In the rows, zero is written as 100.
Named moves, each a turn or a mirror, and the order they were made in; the first pair answered
move dif:
[103, 111, 100, 115, 110, 131,  74, 117,  95,  89, 100, 106, 101, 114] |-> [112, 109,  94, 107, 101,  83,  77, 106,  77, 111,  83,  94, 111, 113]
[102,  97, 103,  99, 113, 161,  95, 116, 115,  74, 117, 109,  90,  97] |-> [121,  94,  81,  93,  96,  54, 100,  95,  71, 123,  77,  81, 111,  95]
[101, 124,  89, 106, 136, 122,  92, 117,  79, 118, 120,  90,  86,  91] |-> [106, 123,  83, 102, 133,  97,  93, 111,  71, 127, 114,  85,  88,  90]
move Ses:
[ 99,  97,  97,  96, 100, 113,  88, 105, 108, 101, 112,  83,  91, 105] |-> [106, 100,  92,  92,  98,  89,  91, 101,  93, 110, 101,  82,  98, 106]
[ 61, 101, 112,  91,  95,  96, 112, 102, 104, 124, 110, 110,  95,  90] |-> [ 57,  97, 114,  93,  90,  99, 101,  97, 112, 116, 117,  96,  95, 105]
[100, 101, 103,  99, 112, 113,  98, 104, 101,  85, 110, 101, 105,  98] |-> [106, 103, 100,  98, 108,  98,  92,  94,  96,  86, 105,  91, 110, 109]
[100, 119,  84, 108,  90,  31,  97,  73, 126, 147, 114,  72, 102,  98] |-> [ 96, 124,  90, 107, 109,  66, 125, 103, 127, 158, 120, 124,  87,  55]
move rorik:
[100, 106, 101,  79,  88,  81,  85,  83,  84,  46,  92,  98, 122, 131] |-> [ 94,  98,  89,  80,  83,  47,  88,  68,  86,  86,  91,  94, 117, 115]
[107,  98, 111,  96,  94, 110,  85,  92,  90,  67,  88,  73, 107, 121] |-> [ 94, 100, 118, 101,  83,  73,  88,  74, 107,  84,  93,  87, 108, 123]
[116, 106, 131, 114, 114,  98, 127, 101, 105,  97,  84, 120, 106, 106] |-> [116, 101, 114, 110, 114,  84, 131,  94,  98, 123,  80, 107, 103,  91]
[ 86,  94, 102,  98,  96, 118,  93, 101, 131, 101, 131,  94,  87,  96] |-> [ 87,  93,  92,  97,  96, 108,  97,  97, 128, 114, 129,  88,  88,  86]
move Meb:
[104,  97,  87,  86, 110, 111,  87,  96,  81, 148,  81,  93,  86,  78] |-> [105, 101,  97,  88, 104,  74,  92,  89,  78, 142,  72, 106,  99,  93]
[ 95, 100, 112, 102, 109,  89, 116,  96, 106, 111, 106, 123,  93,  83] |-> [104, 100, 104,  94, 115, 117, 111, 108,  90, 109, 105, 106,  91,  78]
[ 95,  97, 100,  95, 103, 112, 100, 114, 110, 120, 110, 124,  86,  66] |-> [117, 104,  91,  88, 108, 103, 104, 126,  77, 108,  89, 113,  99,  74]
[101, 100,  98, 102, 108, 104, 111, 102,  97, 123, 102, 114,  92,  70] |-> [111, 107,  95,  97, 109,  95, 111, 107,  83, 115,  89, 110,  97,  74]

Between the rows of a pair lie 2 to 3 moves.
[ 92, 111, 106,  92, 115, 145, 115,  96, 111,  89,  81,  81,  95, 102] |-> [ 90, 113, 115,  92, 103,  70, 126,  79, 112, 102,  69, 101, 110, 109] : Meb, dif, rorik
[ 97, 106, 119,  99, 102, 106, 107, 100,  96,  69, 102, 119, 112, 109] |-> [ 78,  95, 104, 104,  99, 106, 101,  86, 120, 111, 122, 101,  91,  87] : Meb, dif, Meb
[ 89, 104,  99,  88,  96,  74,  88,  88, 112, 120, 103, 105,  91,  95] |-> [ 88, 103, 104,  91,  94,  86,  78,  86, 116, 106, 107,  92,  91, 108] : dif, Ses
[ 91, 100, 123, 107,  96, 115,  97,  94, 126,  81, 113, 120,  99, 111] |-> [ 86,  93, 106, 108,  96, 110, 100,  90, 129, 120, 119, 109,  90,  83] : rorik, dif
[103,  93,  80, 110,  92, 113,  87,  90, 108, 100, 107,  59,  96,  97] |-> [101, 101,  90, 113,  96,  71, 120,  97, 111, 117, 103, 121, 100,  72] : Meb, Ses, Meb
[ 97,  82,  72,  81,  98,  94, 109, 115,  85, 111,  80,  68,  83, 101] |-> [ 75,  83,  99,  92,  97, 126, 107, 112, 132,  86, 107, 104,  74, 112] : Meb, dif
[ 92, 107, 123,  83,  91,  94, 110, 118, 123,  92,  90, 128,  79,  81] |-> [101, 103, 111,  79,  89, 124,  85, 119, 112,  71,  89,  84,  82, 105] : Ses, Meb
[ 91, 101, 105,  96, 105,  88, 116,  96,  91, 112,  98, 134, 107,  89] |-> [104,  95,  86,  89, 103, 106, 101,  99,  66, 109,  89,  85, 108,  94] : Ses, dif, rorik
[115, 103,  79,  92,  99,  77, 106, 115,  56, 117,  75,  85, 115,  86] |-> [ 74,  99, 106, 109,  93,  77, 112,  91, 123, 133, 112, 128,  94,  78] : Meb, Ses, dif
[125,  95,  83,  89,  96, 103,  85, 105,  77,  88,  81,  56, 109, 115] |-> [ 93, 101, 121, 103, 109, 111, 120, 112, 129,  96, 111, 149,  90,  86] : Meb, Ses, dif
[ 92, 106, 105,  98, 110,  59, 122,  97,  92, 122,  88, 120,  98,  87] |-> [ 69,  96, 111, 107, 106, 119,  95,  90, 129, 104, 124,  94,  79, 104] : dif, rorik, Ses
[102,  92,  72, 109, 113, 112, 122, 109, 113, 153, 126, 102,  91,  65] |-> [ 93,  97, 111, 117,  88,  87,  92,  75, 145,  90, 131,  90, 115, 145] : rorik, rorik, Ses
[120, 105,  97,  91, 103,  75, 108, 106,  76, 100,  85, 105, 116,  98] |-> [112, 106, 113,  95, 109,  96, 115, 117,  93,  89,  94, 136, 112,  93] : Ses, Meb
[ 70,  92, 137, 119,  82,  78,  97,  72, 153, 128, 132, 100,  87, 107] |-> [132, 109, 126,  97,  94,  91, 101, 113,  69,  56,  74,  77, 126, 141] : rorik, rorik, Meb
[ 89, 101, 118,  82,  96, 129, 120, 131, 114,  91, 111, 135, 106,  85] |-> [ 92,  94,  93,  79,  99, 138, 113, 130, 101, 123, 112,  99,  96,  66] : dif, Meb, rorik
[106,  92,  87, 100,  85,  90,  82,  90,  80, 105,  99,  60, 116, 124] |-> [ 81,  99, 115, 110, 102, 123, 113, 108, 121, 104, 125, 139,  97,  94] : Ses, Ses, rorik
[108, 113, 115,  91, 101,  78,  89,  78,  94,  77,  93, 115, 104, 106] |-> [100, 102, 105,  90,  94,  78,  77,  66, 104,  94, 102,  90,  97, 106] : Meb, Ses
[116, 102,  91,  92, 109, 112, 110, 111,  85,  99,  91,  99,  98,  88] |-> [110, 107, 106,  99, 106,  94, 114, 109,  97,  88,  90, 123, 104,  98] : Ses, Meb, Ses
[130, 112,  77, 110, 106, 133, 119, 136,  68, 101,  82,  96,  99,  59] |-> [126, 106,  80, 112,  83, 116,  81, 104,  77,  82,  83,  37, 113, 107] : Ses, Ses
[115, 107,  92,  88, 106, 137,  87, 103,  77,  87, 103,  64, 103, 105] |-> [108, 116, 123,  91, 109, 115, 110, 109,  91,  61, 101, 124, 112, 116] : dif, Ses, rorik
[ 91,  97, 102, 105,  96,  97,  83,  85,  94,  99,  94,  74, 101, 114] |-> [ 86, 105, 112, 107, 112, 116, 104, 104, 105, 102, 104, 122,  90,  88] : Ses, Ses, rorik
[ 68,  91, 116,  96,  91,  55,  96,  61, 133, 120, 109, 115,  87,  98] |-> [ 69,  89, 120,  99,  87,  55,  91,  57, 133, 110, 108, 107,  92, 112] : dif, Ses
[102,  89,  91,  92, 127, 141,  95, 123,  96, 113, 111, 120,  96,  68] |-> [120,  94,  94,  89, 111,  59,  99, 107,  68, 110,  79, 118, 124,  91] : Meb, Ses, dif
[ 74,  90, 117, 114,  92, 116,  94,  96, 151,  96, 135, 111,  90, 103] |-> [ 84,  92, 100, 108,  94,  66, 119, 100, 125, 139, 113, 129,  91,  72] : dif, Ses
[ 85,  96,  96,  98,  98,  85, 106, 100, 100, 126, 115, 100,  87,  82] |-> [100, 100, 101,  97,  90,  73,  95,  99,  85,  91,  96,  81, 108, 120] : rorik, Ses, Meb
[105, 107, 107,  96, 111,  64, 125, 109,  83, 128,  76, 136, 102,  69] |-> [103, 101, 101,  94,  98,  43, 108,  91,  89, 138,  80, 109, 103,  79] : Ses, dif
[116,  98, 105,  96, 100, 135,  87, 116,  99, 100, 106, 102, 101, 105] |-> [114, 100, 115, 100,  86,  78,  90,  99, 103, 101,  94, 115, 114, 121] : dif, rorik, rorik
[109, 115,  94,  86, 105,  62, 125, 106,  81, 100,  82, 117, 115, 105] |-> [ 86, 106, 102,  92,  93,  57,  99,  73, 121, 109, 105,  94, 107, 119] : dif, Ses, rorik
[105, 111, 110, 104,  79,  79,  99, 103,  92,  78,  72, 118, 126,  94] |-> [107, 108, 102, 100,  92, 125,  97, 120,  88,  68,  74, 106, 118,  83] : rorik, rorik, dif
[ 94,  98, 110, 110,  79,  74,  94,  78, 102, 100,  89,  85, 112, 122] |-> [ 92,  97,  98, 110,  92,  76, 115,  94,  95, 133,  89, 111,  98,  81] : rorik, Meb, Ses
[104,  86,  89,  96,  99, 111,  70,  94,  87,  88,  85,  46,  95, 122] |-> [ 90,  85, 102, 102,  99, 134,  73,  98, 110,  69, 101,  66,  89, 125] : Meb, rorik, dif
[ 86, 102,  98,  96,  77, 130,  79,  87, 121,  83, 113,  66,  87, 122] |-> [ 78,  98,  98,  97,  68,  87,  81,  68, 129, 104, 110,  73,  89, 120] : rorik, dif
[ 99,  88,  82,  70,  75,  73,  88,  71, 110, 124,  88,  65, 111, 120] |-> [116,  99,  83,  63, 106, 145, 115, 128,  81,  94,  80, 113, 109,  88] : Ses, rorik
[108, 110,  96,  82, 110, 115, 121, 118,  78,  88,  80, 128, 105,  80] |-> [ 98, 105, 100,  85,  99,  65, 121,  93,  93, 117,  83, 132, 108,  79] : rorik, Meb, dif
[ 89,  98, 120,  98,  91,  72, 122,  98,  99,  98, 110, 152, 100, 102] |-> [105,  85,  78,  88,  96, 104, 108, 104,  76, 143, 112,  92,  84,  70] : Ses, rorik, Meb
[ 85,  84, 113, 104,  97, 111, 103,  91, 105, 120, 127,  95,  87,  96] |-> [ 86,  86, 115, 103,  96, 121, 103,  99, 105, 108, 126,  93,  90, 103] : rorik, rorik
[111,  94,  93,  98,  92,  73,  91,  88,  79, 102,  83, 110, 113, 101] |-> [110,  99, 105, 101, 105, 100,  99, 102,  81,  84,  87, 132, 111, 101] : rorik, rorik, Ses
[115, 116, 113,  90, 105, 128,  97, 122,  85,  30,  83, 108, 115, 147] |-> [ 99, 100,  86,  94, 112, 182,  80, 122, 104,  83, 113,  68,  76, 103] : dif, Meb, Meb
[ 90,  95, 104, 101,  98, 101,  88,  93, 107,  94, 102,  86, 103, 103] |-> [ 98,  94,  94,  97, 103, 104,  96, 101,  93, 105, 101,  87, 102,  87] : Ses, Meb, Meb
[100, 100,  77,  96,  96, 145,  90,  97, 105,  99, 100,  96, 108,  90] |-> [ 95, 104,  87, 102,  82,  73,  95,  72, 109, 111,  89, 110, 119, 106] : rorik, dif
[106, 105,  93, 102, 102, 131,  92, 104,  94,  84, 112,  94, 102, 103] |-> [100, 110, 104, 106,  92,  71,  97,  85,  97,  89, 102, 104, 115, 117] : dif, rorik, rorik
[117, 108,  97, 101, 100, 118, 116, 102, 104,  94, 103, 134, 107, 105] |-> [116, 105,  91,  98, 102, 132, 109, 104, 105,  92, 104, 123, 105, 103] : dif, rorik, Ses
[ 82, 108, 109,  96,  97, 106, 112, 104, 111, 104, 104, 124,  94,  79] |-> [ 96, 106,  99,  92,  93, 126,  89, 106,  92,  81,  93,  80, 100, 101] : Ses, Meb
[ 88,  92,  88, 105, 101, 129,  77,  84, 142, 101, 107,  88,  78, 121] |-> [102,  87,  65,  99,  96, 105,  76,  80, 110, 126,  92,  67,  84, 111] : dif, Meb
[ 90, 107, 126, 107,  92,  58, 105,  84, 119,  82,  95, 129, 110, 124] |-> [125, 103,  84,  87, 108, 112,  98, 116,  58,  82,  72,  72, 109, 107] : rorik, rorik, dif
[ 93, 108, 112, 106,  93,  70,  95,  82, 102,  82,  98,  92, 116, 132] |-> [ 97,  96,  79,  99, 104, 113,  89,  94,  86, 118, 103,  56,  94,  97] : rorik, Meb, Meb
[117, 104,  80,  91, 115,  76, 114, 106,  77, 124,  81, 107,  93,  59] |-> [ 97, 103,  95,  99, 103,  44, 109,  82, 109, 127,  93, 114,  95,  76] : Ses, rorik, dif
[ 97,  83,  79, 117, 102,  90,  75,  67, 126, 127, 121,  64,  92, 114] |-> [ 91,  86,  95, 118, 116, 147,  89,  94, 137, 100, 134,  95,  82, 104] : dif, Ses, dif
[ 94, 103, 105,  97,  92,  48, 123,  89, 113, 130,  82, 122,  99, 101] |-> [112, 112, 118,  93, 105, 132, 116, 123,  99,  59,  80, 117, 107, 125] : rorik, rorik
[102,  97,  69,  88, 101,  94,  89, 108,  75, 130,  77,  88, 113,  81] |-> [ 82, 101, 106,  97, 108, 139,  93, 115, 122,  89, 101, 138, 107,  95] : Ses, rorik
[105, 102, 100,  99, 100,  65, 108,  99,  90, 117,  89, 106, 103,  95] |-> [ 99, 103, 100, 100, 102,  78, 113, 107, 100, 122,  97, 122,  96,  80] : Ses, dif
[ 99, 113, 108, 111, 107, 122, 131, 133, 119,  88, 138, 144,  92,  81] |-> [ 98, 111,  91, 114, 101,  71, 138, 118, 111, 132, 129, 137,  92,  64] : rorik, dif
[ 84,  90,  95,  99,  94, 108,  80,  77, 127, 124, 123,  73,  83, 103] |-> [ 97,  96,  91,  92, 100, 136,  75,  93, 108, 105, 117,  62,  90, 108] : dif, rorik
[118,  77,  80, 101,  97,  94, 102,  95,  75, 116, 100,  62, 107,  94] |-> [115,  82,  92, 101, 115, 135, 123, 116,  82, 105, 108, 109, 100,  76] : Meb, Ses, rorik
[114, 114, 100, 102, 102,  85, 109, 113,  71,  86,  78, 104, 121, 119] |-> [103, 114, 115, 108, 105, 118, 109, 116,  97,  72,  96, 123, 111, 123] : rorik, dif
[ 81, 107, 114, 114, 102,  94, 109,  86,  97,  88, 131, 109, 117, 120] |-> [ 75, 102, 109, 116, 104,  97, 109,  81, 101, 107, 138, 108, 110, 110] : Meb, rorik
[117,  80,  80, 105, 112, 118, 103,  99,  85, 109,  95,  79,  94,  79] |-> [102,  89, 103, 112, 101,  63, 111,  79, 108, 103,  92, 114, 106, 100] : rorik, Meb, rorik
[112, 100,  94,  96,  95,  71,  93,  96,  75, 109,  76,  86,  97,  78] |-> [ 83,  99, 123, 108,  95,  99,  94,  92, 127,  92, 105, 123,  85,  85] : dif, rorik
[ 95,  83,  85,  97,  98, 146,  76,  88, 111, 116, 118,  60,  87,  94] |-> [ 81,  90, 110, 104,  78,  61,  84,  61, 128, 113, 111,  95, 106, 120] : Meb, Meb
[ 95, 104, 119, 100,  87,  76,  93,  94, 105,  67,  93, 102, 115, 135] |-> [113, 107, 108,  93, 101, 118,  96, 121,  79,  59,  87,  96, 113, 119] : rorik, dif, Meb
[106, 107, 120,  99,  96, 129,  92, 105, 102,  40, 101,  96, 112, 153] |-> [119,  97,  69,  87, 112, 107, 122, 122,  56, 143,  87,  99,  90,  59] : rorik, Ses, rorik
[113, 101,  94, 103, 100,  57, 107,  85,  92, 122,  97, 105, 110,  89] |-> [ 99,  92,  88, 104,  99,  86,  90,  73, 113, 131, 116,  83,  94,  86] : Meb, Ses, Ses
[ 97, 101, 102,  94,  87,  98,  99,  92,  96,  88,  85,  71, 106,  98] |-> [ 95, 105, 113,  95,  98, 119, 114, 106, 104,  79,  91, 105, 103,  90] : rorik, Ses, dif
[ 99,  84,  57,  95, 112, 115, 105,  99,  88, 119, 101,  73, 106,  75] |-> [112,  96,  71,  92, 116, 109, 108, 108,  73,  73,  83,  82, 128, 104] : Meb, rorik
[ 93,  96,  95, 102,  98, 117,  87,  97, 106, 108, 110,  82,  87,  96] |-> [ 91, 100, 105, 103,  92,  77,  93,  84, 106, 105, 101,  97, 100, 108] : Meb, Meb
[121,  96,  74, 103, 107, 115,  92, 109,  59, 107,  77,  71, 106,  98] |-> [109, 104, 101, 109, 111, 150,  96, 117,  88,  64,  90, 108, 106, 120] : Meb, dif, Meb
[106, 106, 115, 104,  96, 126,  84, 104, 101,  63,  83, 109,  99, 115] |-> [109,  99,  84, 101,  92,  94,  86,  95,  80, 125,  78,  83,  90,  79] : rorik, rorik
[111,  97, 124,  90,  93,  75,  99,  83,  85,  78,  92,  85, 109, 124] |-> [ 91,  90, 121,  94,  88,  71,  96,  67, 110, 108, 110,  82,  92, 112] : Meb, dif
